How far apart are the two rows of each pair, measured in a hidden way? 0 means very close, and 20 very far. Two or three weighted sums of its numbers give each row a place; it is the straight-line distance between the places.
array([ 0.76, -0.53, -0.75, -1.00, -0.16,  0.22,  0.18, -0.80, -0.02,
       -0.16])
array([-0.56,  0.33, -0.24,  0.60, -0.04, -0.01,  0.61, -0.10, -0.09,
        0.15]) 2
array([-1.06,  1.74, -0.71,  1.31,  0.87,  0.19, -0.69,  1.30,  1.25,
       -0.28])
array([ 0.33,  0.34,  1.10,  1.48,  2.06, -0.70,  0.48,  0.49,  1.28,
       -0.51]) 9
array([-0.61,  0.11, -0.94,  0.15, -0.62, -0.08, -0.05,  0.28, -0.56,
        0.14])
array([-0.12,  1.04, -2.00, -1.71, -1.73,  0.13, -1.24, -0.26,  0.12,
        0.05]) 13
array([-0.98, -0.01,  1.46,  1.73,  0.81, -0.16,  1.95,  1.62,  0.21,
        0.54])
array([ 0.07, -0.98,  1.04,  0.30,  0.23,  0.27,  1.36,  1.58,  0.30,
        1.48]) 7
array([ 0.07, -0.11, -0.30, -0.13, -0.30, -0.13, -0.08, -0.48, -0.28,
       -0.51])
array([ 1.10, -0.96,  0.04, -1.84, -1.07, -0.22,  0.62, -1.29, -0.89,
       -0.15]) 4
array([-0.42,  0.08, -1.24,  0.27,  0.72,  1.61, -0.59, -0.33,  1.94,
       -0.29])
array([-0.29, -1.08,  0.83,  0.39, -1.15, -0.18,  1.37,  1.21, -1.06,
        0.93]) 8
array([-2.50,  1.54, -0.47,  1.56,  0.39,  0.30,  0.55,  1.84,  1.02,
        0.49])
array([-0.25,  0.12, -0.57, -0.04, -0.10,  0.94, -0.70,  0.51,  1.07,
       -0.34]) 8
array([ 0.58, -0.97, -0.61, -1.62,  0.12,  0.91, -1.13, -0.19,  0.84,
       -0.04])
array([-0.03, -0.04, -0.78,  0.19, -0.89, -1.41, -0.13, -1.04, -1.87,
        0.04]) 4
array([-3.20,  0.11, -0.59,  0.16, -2.32,  0.57,  0.98,  1.45, -1.75,
        1.09])
array([-1.93,  1.32, -0.44,  0.99,  0.15, -0.07, -0.08,  1.30,  0.58,
        0.58]) 3
array([ 0.04, -0.49, -0.77, -1.00, -0.14,  1.33, -0.90, -0.07,  1.01,
        0.25])
array([-2.20, -0.21,  0.07,  0.99, -1.22,  0.25,  1.07,  1.54, -1.13,
        1.07]) 10
array([-0.70,  0.22, -1.16, -0.27, -1.09,  0.61, -0.70, -0.14, -0.85,
        0.04])
array([-1.61, -0.81, -2.27,  0.28, -0.93,  1.10, -0.70,  0.78, -0.77,
        1.30]) 6
array([ 0.22, -0.31, -1.94, -1.82, -2.50, -0.27, -0.68, -1.61, -1.98,
       -0.10])
array([-1.37, -0.64,  1.41,  1.71,  0.99, -0.44,  1.34,  1.51,  0.13,
        0.49]) 15
array([-0.96, -0.35, -0.34,  0.04, -0.99,  0.79,  0.56,  0.79, -0.15,
        0.88])
array([-0.57,  0.86,  0.10,  1.76,  0.65, -1.41,  0.62, -0.03, -0.44,
       -0.75]) 13
array([ 0.05, -0.41, -0.05, -0.22,  0.00,  0.68, -1.14,  0.06,  0.44,
       -0.24])
array([ 0.19,  0.92, -0.32,  1.05,  1.19, -2.03, -0.37, -0.22, -0.30,
       -0.49]) 11
array([ 0.38, -0.73, -1.38, -1.15, -0.64,  1.29, -0.31, -0.43, -0.09,
        0.27])
array([ 0.54, -0.35,  1.51,  0.34,  0.64, -0.22,  2.06,  0.67,  0.50,
        0.02]) 5
array([ 1.03, -1.00, -0.35, -1.48, -0.76,  0.50, -0.09, -0.83,  0.05,
        0.05])
array([-0.50, -0.28,  1.69,  1.20,  0.72,  0.06,  1.75,  1.10,  0.03,
        0.49]) 8
array([-0.79, -0.54,  0.14,  0.33, -0.33,  0.76,  0.65,  1.39,  0.62,
        0.74])
array([ 0.62, -0.36,  1.40,  0.30,  1.13,  0.32,  1.16, -0.36,  0.90,
        0.15]) 15
array([-2.01,  1.26,  0.15,  2.00,  0.59,  0.07,  0.62,  1.51,  0.55,
        0.32])
array([-0.05,  1.14,  1.30,  1.41,  1.71, -0.48,  0.32,  1.21,  1.14,
       -0.33]) 6
array([-0.78,  0.42,  0.62,  1.34,  0.05, -1.34,  1.14,  0.73, -0.91,
        0.21])
array([ 0.79, -0.88,  0.79, -0.04,  0.12, -0.86,  1.26, -0.76, -1.12,
        0.03]) 10
array([ 0.75,  1.19, -1.12, -0.18, -0.29, -0.88,  0.07, -0.43, -1.10,
       -0.37])
array([ 0.13, -0.43, -0.03, -0.52, -0.86, -0.09, -0.06, -0.02, -0.46,
        0.10]) 8
array([-0.22, -0.02,  1.19,  0.58,  0.21, -1.44,  1.44,  0.30, -1.14,
        0.43])
array([-1.73, -0.24, -1.40, -0.33, -1.48,  0.98, -0.32,  0.19, -0.48,
        0.42]) 9
array([-2.54,  0.85, -1.49,  0.07, -1.88, -0.05,  0.36,  0.88, -1.22,
        0.11])
array([ 0.34, -0.58,  1.81,  0.13,  0.62, -1.46,  0.80,  1.37, -0.57,
        0.86]) 9
array([-0.73, -0.81, -0.67, -0.86, -1.45,  0.91, -0.47,  0.22, -0.39,
        0.95])
array([ 0.06,  1.12,  0.45,  1.35,  0.99, -2.22, -0.83, -0.02, -0.50,
       -0.55]) 14
array([-0.14,  0.71,  0.11,  1.22,  1.12, -1.45,  0.01,  0.36, -0.23,
        0.09])
array([-1.39,  2.29, -0.31,  2.55,  1.24, -1.25, -0.96,  1.16,  0.48,
       -0.32]) 5
array([ 0.86, -0.91,  0.04, -1.17, -0.64,  1.05, -0.19, -0.30, -0.07,
        0.70])
array([-1.14,  0.52, -1.36, -0.34, -0.95,  1.68, -0.93, -0.12,  0.04,
        0.31]) 3
array([ 0.37, -1.94,  0.03, -1.43, -2.15,  1.13,  0.76,  0.08, -1.04,
        0.88])
array([ 0.60, -0.35,  0.72, -0.03, -0.35, -0.87,  0.24, -1.31, -1.21,
       -0.77]) 14
array([ 1.46,  0.01,  0.97, -0.28,  1.17, -1.55,  1.61, -0.94, -0.48,
       -0.77])
array([ 0.95, -0.07, -0.54, -1.24, -0.38, -0.65, -0.33, -1.66, -0.73,
       -0.90]) 6
array([-0.65,  1.21, -0.92,  0.99, -0.14, -1.03, -1.08, -0.14, -0.98,
       -0.53])
array([ 0.52, -0.92,  0.61, -0.45,  0.02,  0.23, -0.09,  0.36,  0.22,
        0.67]) 7
array([ 0.20, -0.50, -0.15, -1.13, -0.44,  0.91, -0.21, -0.41,  0.20,
        0.09])
array([ 1.45, -0.34, -1.27, -2.05, -1.89, -0.35, -1.82, -1.62, -1.67,
       -0.47]) 2
array([ 0.28, -0.22, -1.35, -1.02, -1.69, -0.57, -0.54,  0.01, -0.92,
       -0.06])
array([-0.47,  1.36, -1.27,  0.54, -0.49, -1.36, -1.79, -0.28, -1.21,
       -0.61]) 10
array([ 1.01,  0.13, -0.38, -0.20, -0.25, -0.27, -0.83, -1.03, -0.12,
       -1.06])
array([ 0.51, -0.07, -1.00, -1.57, -1.00,  0.04, -0.75, -1.22, -0.64,
       -0.41]) 2
array([-0.56, -1.37,  1.18,  0.39,  0.56,  0.01,  2.08,  1.83,  0.16,
        1.71])
array([-1.12, -0.11,  0.79,  1.47,  0.91, -0.29,  1.45,  1.29,  0.16,
        0.43]) 4
array([-1.26, -1.07,  1.06,  0.94,  0.10,  0.79,  1.99,  2.27,  0.37,
        1.78])
array([-0.35, -0.21,  0.05,  0.10,  0.06,  0.87, -1.09,  1.09,  1.13,
        0.42]) 3
array([-0.35,  0.23, -0.86, -0.33,  0.37,  1.90, -1.42,  0.56,  2.21,
       -0.39])
array([ 0.86, -0.42,  0.74,  0.74,  0.81, -0.61, -0.33,  0.01, -0.04,
        0.08]) 10
array([ 0.61, -0.35,  0.77, -0.22,  0.46, -0.58,  0.81, -0.67, -0.45,
       -0.27])
array([ 0.69,  0.33,  1.41,  0.45,  0.95, -0.86,  0.92, -0.46,  0.16,
       -0.47]) 3
array([ 0.64, -1.05, -0.20, -1.14, -0.75,  0.42, -0.39, -1.00, -0.46,
       -0.14])
array([-0.37,  0.61,  0.01,  1.44,  1.56, -0.38,  0.02,  0.39,  0.48,
       -0.05]) 7
array([-0.87,  0.38, -0.32,  1.36,  0.41, -0.33, -0.33,  0.05, -0.06,
       -0.09])
array([ 1.11, -1.05, -0.55, -1.25, -0.80,  0.52, -0.64, -1.10, -0.40,
        0.00]) 10
array([-0.85,  0.87,  0.37,  0.85,  0.77, -0.28, -0.56,  0.81,  0.63,
       -0.09])
array([ 0.33, -0.78,  1.16,  0.34,  1.27,  0.08,  1.60, -0.07,  0.71,
       -0.10]) 9
array([-0.84, -0.76,  1.15,  0.62, -0.29,  0.08,  2.03,  1.43, -0.42,
        0.99])
array([-1.48,  0.08, -0.45,  0.99, -0.60,  0.52, -0.02,  0.47, -0.57,
        0.27]) 3
array([ 1.08,  0.09,  2.89,  0.54,  2.32, -2.15,  2.99, -0.97, -0.14,
       -0.95])
array([ 0.49,  0.81, -0.18,  1.05,  0.44, -0.59, -0.33, -0.15, -0.11,
       -0.49]) 17
array([-1.58,  1.39, -0.70,  0.78, -0.46, -1.31,  0.36,  1.12, -0.65,
        0.81])
array([-0.36, -1.36,  0.01,  0.02, -0.54, -0.25,  1.07,  0.56, -1.34,
        1.00]) 11
array([ 1.58,  0.30,  1.84, -0.15,  0.64, -1.18,  0.58, -0.73, -0.16,
       -0.50])
array([-2.30, -0.09,  0.52,  1.62,  0.08,  0.63,  1.86,  2.44,  0.28,
        1.02]) 15
array([ 0.94,  0.42, -0.04, -0.48,  0.43,  0.75, -0.39, -0.80,  0.96,
       -0.36])
array([ 0.19, -0.41, -1.21, -0.59, -0.35,  0.58, -1.25, -0.22,  0.10,
        0.09]) 11
array([ 0.23,  1.98, -0.39,  1.04,  0.43, -2.78, -0.44, -1.14, -1.00,
       -1.19])
array([ 0.81,  1.13, -0.85,  0.02,  0.18, -1.75, -0.86, -1.25, -1.15,
       -0.75]) 7
array([ 1.44, -0.69, -0.12, -1.91, -0.46,  0.32, -0.86, -1.54,  0.07,
       -0.57])
array([ 0.79, -1.38,  0.92, -1.05, -0.38,  0.47,  0.52, -0.48,  0.05,
        0.08]) 3
array([-0.66, -1.09,  0.71, -0.31, -0.10,  2.01, -0.11,  0.97,  1.11,
        0.38])
array([ 0.99, -2.11,  0.81, -1.22, -0.96,  1.31,  0.89,  0.67, -0.54,
        1.84]) 9
array([ 0.90,  1.21,  1.48,  1.30,  1.57, -2.04,  0.27, -0.22, -0.04,
       -0.93])
array([-0.31,  0.69, -0.22,  0.46,  0.65,  0.33, -0.62, -0.03,  0.99,
       -0.15]) 8
array([ 1.08, -1.07,  0.41,  0.43,  0.76, -0.13,  0.10, -0.77,  0.16,
       -0.78])
array([-0.24,  0.97, -1.19, -0.51,  0.15,  0.39, -0.92, -0.28,  0.63,
       -0.37]) 9
array([-0.66,  0.56, -1.24, -0.49, -1.32,  0.01,  0.26,  0.37, -0.84,
        0.22])
array([-1.78,  1.04, -0.77,  0.49, -1.62, -0.62, -0.08,  1.11, -1.24,
        0.26]) 8
array([ 0.93, -0.91,  1.50,  0.24,  1.24,  0.85,  0.10, -0.01,  1.40,
        0.24])
array([-0.55, -0.38, -0.17,  0.29,  0.24,  1.28,  0.13,  1.10,  1.19,
        1.42]) 10
array([ 0.32, -0.66, -1.08, -1.29, -0.52,  0.73, -1.23, -0.67,  0.22,
       -0.74])
array([-0.03,  0.63,  0.43,  0.12,  0.67, -0.80,  0.33, -0.07,  0.42,
       -0.13]) 1
array([-0.84,  0.01, -0.01,  0.26,  0.22,  1.16,  0.34,  1.09,  0.88,
        0.60])
array([-0.08, -0.10, -0.68,  0.01, -1.02,  0.03, -0.68, -0.71, -0.85,
        0.73]) 3
array([-0.10, -0.29,  1.02, -0.19, -1.04, -1.19,  1.21, -0.51, -2.27,
        0.50])
array([-1.71,  0.26,  0.98,  1.21,  0.97, -0.27,  1.15,  1.42,  0.32,
        0.18]) 11
array([ 1.39, -1.19,  1.65, -0.92, -0.28, -1.27,  1.80, -1.22, -1.41,
       -0.55])
array([-1.50,  0.89,  0.13,  1.93, -0.25, -0.57,  0.34,  0.61, -0.45,
       -0.53]) 9
array([-0.06, -0.14, -0.72, -0.32, -0.43,  0.56, -0.61, -0.31,  0.64,
       -0.76])
array([-0.95,  1.58, -0.22,  1.52,  0.45, -0.91, -0.12,  0.77,  0.14,
       -0.28]) 3
